One turn moves each row of this set onto another row. After a few examples, where does it send each row asked below?
pobip: [  8   5 -16   0   7   3  -2  10  -4   8  18 -20  31   3   1  12]
Bet: [  4  11 -10   1  -2  15   3   5   4  22   9 -13   0  10  15   3]
zus: [ 14   9  -9  21   7   8   3  -2  -9  11   7 -18  10   9   9   5]
dukig: [ 14   1  -5  15  21  16 -15  13   6   0  -9 -10  26  11   0 -11]
finag: [  7  13 -14   6   7  29 -16  13  14  12  -4  -2  24   2   2  -1]
sop: [ 11   4 -14  -1  -1  -7  -1   3  -4   4   4  -8   0   9   5   7]
videg: [  2  -5   4   0   8  27  -5  -1   4   6 -13  -1   8  17  15   4]
Fili: [  9  -3 -11  -1  -1  -8  -8   5  -7   2   6 -11   6  16   7   5]
vibi: [  9   5  -6  -7  22  20   0   4  19   4  -2 -12  32  22   0  -5]
baza: [  1   2  -6  -1   2  21 -13   5  -2   8   7 -12  31  12 -14  11]
tela: [ 10  -2  -5  -1  23  20  -1   6   4  14  -8 -11  42   7   6  -4]
sizi: [  4  -4  -3   2  23  23   4  -4  10   0 -16  -4  20  10   7 -10]
bupi: [  6  -4  -5   1  21  24   9   3  10   4 -13   1  20   6   4 -13]
Deze: [ -2 -10  -5  17   0   9  -2  10  15  -1  -7 -15  24   9   6   1]
gira: [  3   7  -4  -5   6  23  11   7   1  14  14 -13  18   1  -8   8]
kupe: [ 20  -3 -11   5  23  -8  -3  11   1   1  -2  -9  26  14   4  -3]
makod: [  9  -6  -9   8  14  -6  -3   1  -8   5  -6 -17  23  -5   2  -4]
ven: [  2   0   1  -2  -2   4  -5   0   1   7   5 -11   0  -5   5  12]
gazik: [  0  12  -1   1  13  13  -1  13  -8  10 -10 -27  22  18  16   2]
getud: [ 15   3 -17  11  10   1  -3  17  -1  12  -5  -8   3   1  -3  -2]
pobu: [ 3 14  2 15 -3 23 -7  9  1  0  8 -5 14  4 12  5]
lebag: [ 12  -6  -7   5  10   8 -10   4  18  14  12   3  11   2  -8  -4]
fepa: [ -7   9  -1 -12  -5  20  -3   1  11  10   2  -5  10  21   5   2]
dur: [ 8  0 -5 -2 13  5 -9 -2  1  6 -3 -9 -1  8 26  7]
taseb: [ 2 10 -2 -9 -5 20 -2  0  7  7  8 -4 11 23 12  8]
kufi: [ 17   0 -21  -1  21  -4  -2  11   0   1  -2 -15  29  14   3  -7]
let: [ 9  0 -7 -5 14  5 -4  1 -1  9 -3 -1 -1  3 23  5]
Guvo: [ 18   8 -25  13  18  14  -6   1   3  23  -6 -15  21   6  -1  -2]
vetan: [  4   8   1   6   9  30  -8   1  12  10   5 -16  24  20  17  -7]
Fazo: [  7   7 -14  -2  11  15   1  10  -1   8   9 -16  34   5 -15   9]
Suf: [  2   2  -9  -1  -2  10 -17   5  -5   8  15 -16  29   9   2  14]
ritek: [  6   7  -8  -5  14  18  -3  12   4   9  15 -20  37   0  13   4]
porim: [  4   6   6 -12   8  30  -3   4  12  16   3  -6  18   9   9  13]
Subi: [ 14  -2 -11   3  26   3   4   3   7   0  -8  -3   9  -3  11  -6]
kurib: [ -1  -2   1  -5  10  25  -4  -4   3  11 -11  -2   9  16  21   2]
Mumem: [  7  -7 -10   5  11   7 -24   7  -5   7   1 -20  33   4   5   7]
kizav: [  4  -8  -6   5   2  12 -10   3  -7  13   0 -12  14   4 -16  11]
zifig: [ -1   4  -1 -12  -6  22  -5   3   6   4   8  -3   9  22   2   5]
fup: [ 14  16  -4 -11  22  13  -8   7  -4  24   9  -8   9  11   3  -2]
mib: [  8   6 -10 -11  17  24   0   8  13   2  -1  -7  32  22  -1  -7]
pemer: [ 4  0 -7 -2 -2 -8 -6 10 -8  7  2 -3  4 11  9  3]
Guvom: [ 13   1 -15  -1  25   2   4   2   6   3  -4  -7  10  -4  14 -11]
Gaf: [ 9  7 -6 -4 15 25 -5  4 12  2 -3 -5 37 24  4 -8]
gigiz: [ 18   1 -19   4  20  -4  -5   7   1  -2  -9  -8  26  10  -3  -8]

baza -> Suf
vibi -> fepa
Subi -> sizi
Where do these go?
Guvom -> bupi
dukig -> vetan
Guvo -> finag
gira -> kizav
porim -> ven
gazik -> fup
taseb -> sop
zifig -> Fili

One turn moves each row of this set onto another row. After a few examples, where does it send each row asked below?
les: [-19   7  -6   7   9  16 -16   9  -2 -13 -17   6  -2  -1   8 -28   5 -21
 -12   8   9  14 -13  19 -14  -1   0   6 -12  11  16  -3  18  -6  -4  -1
   6]
sero: [-12 -19  -2  13  13   6   9   6  -2  -2   1  -5 -21 -12   5   3 -17 -11
 -18  15 -16   5  13  11  -2  11  27   6   2   0   8 -24  13  -2  -9  -1
  -8]
tosip: [  8   5 -13   7   9  10  -9  -1  11 -10 -15   6   5  10  18 -26   5 -18
   4  24  -4  -1 -10   9  -4  -1  -6   6  -4  -4  11  -9  15  -7  -1   1
   3]
fogep: [-11 -18  -5  14  17   5  10   4  -1  -5   3 -10 -18 -14   8   4 -16 -13
 -18  17 -17   5  12  16  -2   9  28   6   0   2  10 -23  10  -5  -8  -1
 -10]
Nav: [-12 -20  -3  14  11   3  11   2  -5  -6   0  -3 -22 -14   7   2 -16 -12
 -15  12 -16   3  10  12  -3  12  28   7  -2   0  13 -24  10  -2  -8  -5
  -9]
Giv: [  6  12 -13   4   9   2  -6  -1   8 -17  -7   3   2  12  19 -21   1 -19
   8  28  -2  -3  -4  13  -5  -5 -11   3  -2  -3  14  -7  14  -7  -2   1
   2]
tek: [  2  11  -9   1  10   0  -3   0  -3 -10 -17   8  -9   3  24 -16   3 -20
  11  26  11   4 -12  19  -5  -5  -5   5  -5   4  10   2  13  -4  -6   7
  10]
fisuk: [ -1   9 -12  -1  10  11  -9   6   2  -4 -22   9  -4  -4  19 -20  15 -12
  -1  16  11   6 -18  16  -5  -2   9   6  -7   9  15  -4  25  -5   1   4
   9]
visu: [  4   8 -16   5   9  14 -11   3  13  -9 -15   6   6   7  15 -27  11 -12
  -3  18  -3   0 -11   9  -5  -1   2   5  -4   0  16 -12  24  -7   4  -2
   3]
Bidi: [  4   6 -10   3  10   8  -6   1   0  -3 -24  10  -5   0  23 -22   8 -19
   4  21   9   5 -18  14  -4  -1   1   7  -7   3   9  -1  17  -4  -4   7
  10]
tipun: [-13 -17  -2  12  13   3  10   6  -3  -5   4  -6 -22 -11   6   5 -19 -11
 -15  17 -15   4  15  12  -3   9  25   5   2   0   9 -23  11  -3 -10   0
  -9]
Num: [-13 -17  -2  12  13   5   9   7  -2  -4   3  -6 -22 -12   5   5 -17 -10
 -18  15 -15   4  14  12  -3   9  27   6   2   1   9 -24  13  -2  -9  -1
  -9]
segov: [-11 -21  -1  13  14   6   9   5  -3  -2   1  -5 -21 -11   7   3 -18 -12
 -16  16 -16   4  13  10  -2  10  26   7   1   0   7 -23  10  -2 -10   0
  -8]
tipa: [ -9   9 -14   9   8  -4   2   1   5 -14  -2   1   0  -7  20 -17   2 -16
   4  25  12   4  -3   9 -12  -3 -15   6   2  13  13   3   1 -12 -16   7
   6]
Lolam: [-15  11 -19   7   7   8  -4   8  11  -9  -4   1   4 -15  13 -20  16  -4
  -9  14  14   6  -8   8 -14  -1   2   6  -1  20  22  -4  18 -13  -7   2
   5]
lalan: [-12 -21  -3  15  11   1  12   2  -5  -6  -1  -3 -22 -14   8   2 -17 -14
 -14  14 -17   3  10  12  -3  12  27   7  -2  -2  11 -22   9  -3  -9  -5
  -9]
Zav: [-10 -19  -5  15  17   4  11   3  -2  -5   3 -10 -18 -13   9   4 -18 -14
 -16  18 -17   5  13  16  -1   9  25   6   0   0   8 -22   7  -4  -9   0
 -10]
nuko: [-15   3  -3  10   8  14 -14   5  -4 -11 -20   7  -2   2  11 -30   0 -27
  -6  12   7  14 -13  17 -13  -1  -6   7 -13   8   9  -1  10  -7  -8   1
   7]
Sakev: [ -5  18 -14  -4  10   5  -7   7   1 -11 -13   5  -8  -3  17 -14  13  -9
   1  17  14   5 -13  22  -7  -6   6   3  -5  11  20  -3  28  -4   2   2
   8]
muz: [-14 -19  -3  13  11   1  12   2  -5  -8   2  -4 -23 -14   7   4 -18 -13
 -13  14 -16   3  12  14  -3  11  27   7  -2   0  13 -23   9  -3  -8  -4
 -10]
Kan: [-11 -19  -5  15  17   7  10   3  -1  -4   1  -9 -17 -14   8   3 -16 -13
 -18  16 -17   5  11  16  -1  10  28   6  -1   1   8 -24   9  -5  -9  -1
  -9]
mus: [-15  16 -18   5   8  -2   0   5   7 -17   3  -1  -1 -11  15 -14   8  -8
  -1  20  15   5  -2  13 -15  -5  -7   4   1  19  22  -1  12 -12 -11   3
   4]
duzel: [  0  20 -16   1  10   2  -7   3  10 -20  -1   1   0   9  15 -17   4 -12
   5  25   1  -3  -2  17  -7  -7  -6   1  -1   1  21  -9  22  -8   2  -2
   1]
letig: [-11 -20  -1  13  13   4  10   5  -4  -4   2  -5 -22 -10   7   4 -20 -12
 -15  17 -16   4  14  11  -3  10  24   6   2  -1   7 -23   9  -2 -11   0
  -9]
sina: [ -3  19 -12  -3  11  -2  -3   4  -2 -15  -9   5 -11   1  21 -11   6 -14
   8  24  14   3  -9  23  -7  -8  -2   3  -3   8  17   0  21  -4  -3   5
   8]
vone: [-16   7  -4   8   9   7 -11   3  -6 -17 -14   6  -5   5  12 -25  -6 -29
  -1  17   9  13  -8  21 -13  -4 -12   6 -11   7  10   2   6  -6 -10   2
   6]
Duvuv: [-23  14  -8   3   9  10 -14   9  -3 -19  -9   3  -5   0   6 -22   4 -19
  -8  10  11  13  -8  25 -16  -6  -2   4 -11  13  20  -4  19  -6  -4  -2
   4]
gade: [-10 -19  -5  16  17   5  11   3  -2  -4   2  -9 -17 -14   8   3 -17 -14
 -18  17 -18   5  12  15  -1  10  27   7   0   0   8 -22   8  -4 -10   0
 -10]
Buda: [-13 -20  -3  14  11   0  13   2  -6  -7   1  -3 -23 -13   8   3 -19 -14
 -12  14 -16   3  11  13  -3  12  25   7  -2  -1  12 -23   7  -3  -9  -5
  -9]
Sule: [-11 -17  -5  15  17   4  11   4  -2  -6   4 -10 -18 -14   8   5 -18 -13
 -17  17 -17   5  13  17  -2   9  27   6   0   1  10 -22   9  -4  -9  -1
 -10]
kadat: [ -4  -1 -13  12   7   5  -1   0   8  -5 -13   6   4  -9  20 -25   6 -18
  -1  21  10   6 -11   2 -10   2 -10   9  -1  11   9   1   1 -12 -15   8
   8]
tozu: [-21  15  -6   5   9   5 -12   6  -6 -22  -7   2  -7   3   9 -20  -3 -24
  -2  16  11  13  -5  26 -15  -7 -10   4 -10  11  16   0  12  -6  -8   0
   4]
nonuf: [  0  16 -18   2  10  10 -11   5  12 -15  -6   2   4   6  13 -21  11  -8
  -2  18  -1  -1  -6  14  -7  -5   3   3  -4   3  24 -12  28  -8   6  -4
   1]
fadig: [-14 -19  -3  13  11   2  11   3  -5  -7   1  -4 -22 -14   7   3 -16 -11
 -15  13 -16   4  11  14  -3  11  28   7  -2   0  14 -24  10  -3  -8  -5
  -9]
zub: [ -8   0 -16  11   7  12  -5   5  12  -2 -15   5   5 -14  16 -27  14 -11
 -10  14  10   7 -13   2 -11   4   1   9  -2  15  14  -3  11 -13 -10   4
   8]

Bidi -> fisuk
tipa -> kadat
tozu -> vone
Where do these go?
duzel -> Giv
sero -> Num

